In the rows, zero is written as 128.
Named moves come first, each a turn or a mirror and shown by rows before and after it. Which of them, in which order, take the first row of each pair that follows to the second? Write the first one first, as in the answered first pair.
R (before |-> after):
[117 114 132 123 115 134 124 127  91 144 112 117] |-> [123 143 138 114 117 104 145 146 107 124 135 108]
[133 116 103 136  84 152 118 105  93 134  88  97] |-> [149 167 114 126  95 106 148 143 117  94 127  85]
[145 123 147 130 131 107 153 157  86 115 124 111] |-> [135 100 142 132 131 128 141 139  77 131 107 118]
[128 127 139 105 123  82 119 148 109  97 141 110] |-> [115  88 134 109 116 126  99 117  88 124 114 125]
D (before |-> after):
[127  92 189 119 145 117 132 118 142 163 143 129] |-> [148  83 100 121  98 132 114 158 160 144  97 110]
[121 158 148 107 152 150 125  96 184 128 144 154] |-> [118 108 119 119 129 181 111  88 150 145  96 151]
[111 103 163 131 148 158 113  80 117 147 130 153] |-> [140 132  71 127 108 154 108 137 164 109 110 132]
[142 129 177 152 153 157  81  86  94 144 109 169] |-> [176 161  82 149 116 148  79 144 146 106  95 146]
U (before |-> after):
[158 159 141 110 131 136 128 181 162 135 151 153] |-> [142 110 184 119 137 145 132 159  99 160 131 152]
[146 133  52 129  95 180 110 148 170 123 118 130] |-> [151 154 164 130 130  89 175 170  97  98 171 101]
[153 119 128 142 143 107 119  80 155 140  93 153] |-> [161 140 138 138 147  87 131  91 161 128 109 149]
[121 118 167 128 134 114 118 140 105 132 148 151] |-> [122 111 119 121 116 149  89 132 142 137 125 163]
P (before |-> after):
[121  91 109 128 130 153  98 114  93 155 107 117] |-> [128 111 142 131 140 107 129 144  69 138 129  96]
[140  88 143 147 122  86 156 130  77 133 107 109] |-> [129  72 108 143 113 134 122 100 104 153  88 127]
[103 172 135 133 153 120 136 126 200  93 165 148] |-> [ 99 169 129 135 152 131 128 118 209  99 158 154]
L (before |-> after):
[131 184 100 108 137 132 140 106 196 135 107 168] |-> [111 141 130 115 147 158 134  73 158 167  87 181]
[122 107  99 123  97 114 168 164 113 154 102 106] |-> [125 151  92 113 108 104 171 164 160 142 133 114]
[135 107 132 110 141 101  97 147  86 127 105  92] |-> [147 142 116 104 141  89 102 165 122 108 125  90]
Then:
Between the rows of a pair lie two moves.
[114 139 148 109 141 136 120 111 147 138 139 147] |-> [125 147 154 114 140 106 141 136 123 121 144 131]
L R
[143 114 129 153 158  56 154 155 103 118 143  80] |-> [120 110  73 143 158 142  91  94 192 153 129 134]
L P
[ 92 131 129 116 111 103 167 163 134 111 141  97] |-> [ 69 121 165 114 130 127 153 115 145 140 155 122]
L L
[124 119 170 132 145  99 160 121  78 131 135 113] |-> [128  92  86 135 114 159 120 113 106 146  87 125]
L U
[115 114 114 130 118 166 114 117 138 146 119 134] |-> [114 140 159 122 141 133 129 113 145 140 156 137]
U L
[139 119 105 115 123 145 116  64 128 171 113 164] |-> [144 108  93 117 113 145 117  75 111 167  96 155]
P U
[149 159 164 151 154 101 133 134 125 121 143 123] |-> [138 117 124 156 131 158  96 108 120 147  99 137]
P L
[159 175 147 100 151  85 157 162 148  80 184 138] |-> [159 165  72 100 123 144 115 155 196  89 153 153]
R D
[129 160 146 139 122  98 127 139 115 115 158 134] |-> [113 127 156 142 128 132 106 105 106 145 144 151]
L R
[126  98 101 149 120 147 111 136  78 131  88 118] |-> [112 138 180 142 163 113 134 111  99 130 152 133]
U D
[145 142  64 123 112 126 122 149 149 116 113 110] |-> [125  91 130 133 126 123 134 126  65 139 103 107]
U R
[124 142  84 123 126 134  94 145 182 144 107 123] |-> [125 162 152 124 148  79 134 161 140 129 150 103]
L P
[102  91 141 123 154 170 104  78 136 172 113 161] |-> [108 135 169 115 177 140 122  81 166 156 151 161]
D D
[153 107  96 140 100 108 157 184  75 102  85  90] |-> [117  69 161 139 129 152 129 105  55 155  85 128]
D R
[143 212 105 105 124 101 134 142 192  85 182 129] |-> [124  88  60 127  82 187  83 110 110 144  76 133]
R L
[117 100  73 122 102 132 126 119  88 148  94 127] |-> [101 130 161 117 150  97 149  92  83 152 148 134]
U D
[116 145  91 109  97 126 115 158 137 127 135  98] |-> [ 98 161 155 100 130 115 123 126 143 139 171 117]
R D
[133 102  96 127 100 149 149 156  77 121  72 108] |-> [139 169 149 111 138  90 182 165 119  95 144 111]
P D
[109 141 136 122 139 179 115  90 184 157 146 145] |-> [107 152 161 122 152 160 129  95 178 153 164 145]
U P
[137 124  56 127 110 153  66 187 175 114 113 120] |-> [125  76 166 143 131 106 114 187  48 126 112  95]
U D
[124 167 196 113 170 120 126 115 158 139 191 156] |-> [115 137 218 126 171 122 128 105 112 154 177 151]
R P
